(in the rows, 128 means zero)
One turn sends every row of this set to another row. A few are shown first. Where does it send the rows asked after them?
Q185: [149 135 163 142 110 107 126 127 111 126 136 116 171 128 131 166 133 137
 134 145 152 114 148 171  87 135 147]
Q351: [137 155 142 129 133 111 117 124 108  87 124 132 153 115 112 120 104 148
 146 133 157 136 143 160 112 111 133]
Q962: [135 138 126 132 123 111 129 134 118 118 181  92 159 104 137 118 119 145
 139 141 158  72 158 175 120 144 133]
Q272: [121 123  90 107 133 114 133 134 113  98 137 116 154 108 119 134 117 156
 119 159 117  81 122 160 115 128 142]
Q343: [128 173 129 129 115  80 148 104 116 127 123 114 154  89 141 127 157 156
 123 137 150  87  97 152 151 135 126]
Q226: [114 138 119 129 109 101 130 127 116 118 105 109 209 108 132 134 160 146
 127 136 144 107 123 164 130 141 105]
Q881: [143 145 138 162  93 103 132 108  86 129 129 122 158 131 121 162 125 156
 109 137 131 108 139 150 131 158 148]
Q634: [105 144  89 130 126 127 136 121 115 122 117 109 135  95 126 125 117 148
 158 138 146 107 119 178 137 138 156]
Q501: [179 142 127 136 112  96 131 122 110 122 125 141 157  96 133 138  94 144
 138 137 149 137 122 166 111 138 145]
Q411: [114 137 114 137 102 108 143 135 103 127 167 105 122 112 136 138 133 154
 134 151 178  93 130 171 149 115 138]
Q617: [140 161 133 137 111  91 139 122 106 114 134 139 152 109 115 133  89 166
 121 147 136 122 122 122 133 119 128]
Q898: [134 143 141 119 123  60 110 145 125 125 164 148 161 126 127 126 122 153
 147 157 154  95 141 184 117 121 136]
Q152: [144 138 109 128 118  72 127 115 116 122 156 158 139 137 126 131 131 149
 121 143 157 103 148 172 144 139 165]
Q985: [104 161 164 156  97 102 110 117  92 117 132 101 162 124 124 148 130 161
 136 138 155 120 130 159 119 122 126]
Q170: [164 142 113 123 127  93 138 126 107 114  91 139 154 115 136 140 164 143
 135 143 147  86 123 184 140 143 150]
Q625: [130 162 100 126 114 107 145 152 124 133 140 100 161  90 120 127 107 141
 140 157 150  84 100 176 103 134 126]
Q14: [120 151 111 131 112 107 155 124 113 132 109 115 192 107 109 146 165 130
 119 131 146 109 136 158 142 148 118]
Q693: [116 170 127 143 109  65 113 113 117 128 163 134 151 116 129 104 118 160
 139 131 164 104 130 175 148 142 137]
Q678: [114 120 130 124 118 107 155 130 124 134 103 130 191 108 130 151 165 137
 132 144 139 112 127 165 129 139 119]
Q995: [129 163 150 110 149  89 129 133 127 109 116 116 178 104 126 125 155 149
 152 148 136  72 139 162 123 124 125]
Q373: [138 111 112 141 108 103 121 150  90 125 146 120 144 117 138 136 114 166
 146 157 137  73 145 186 149 144 138]

Q678 moves to Q226
Q343 moves to Q170
Q898 moves to Q693
Where do these go?
Q985 moves to Q881
Q411 moves to Q373
Q351 moves to Q617
Q272 moves to Q625

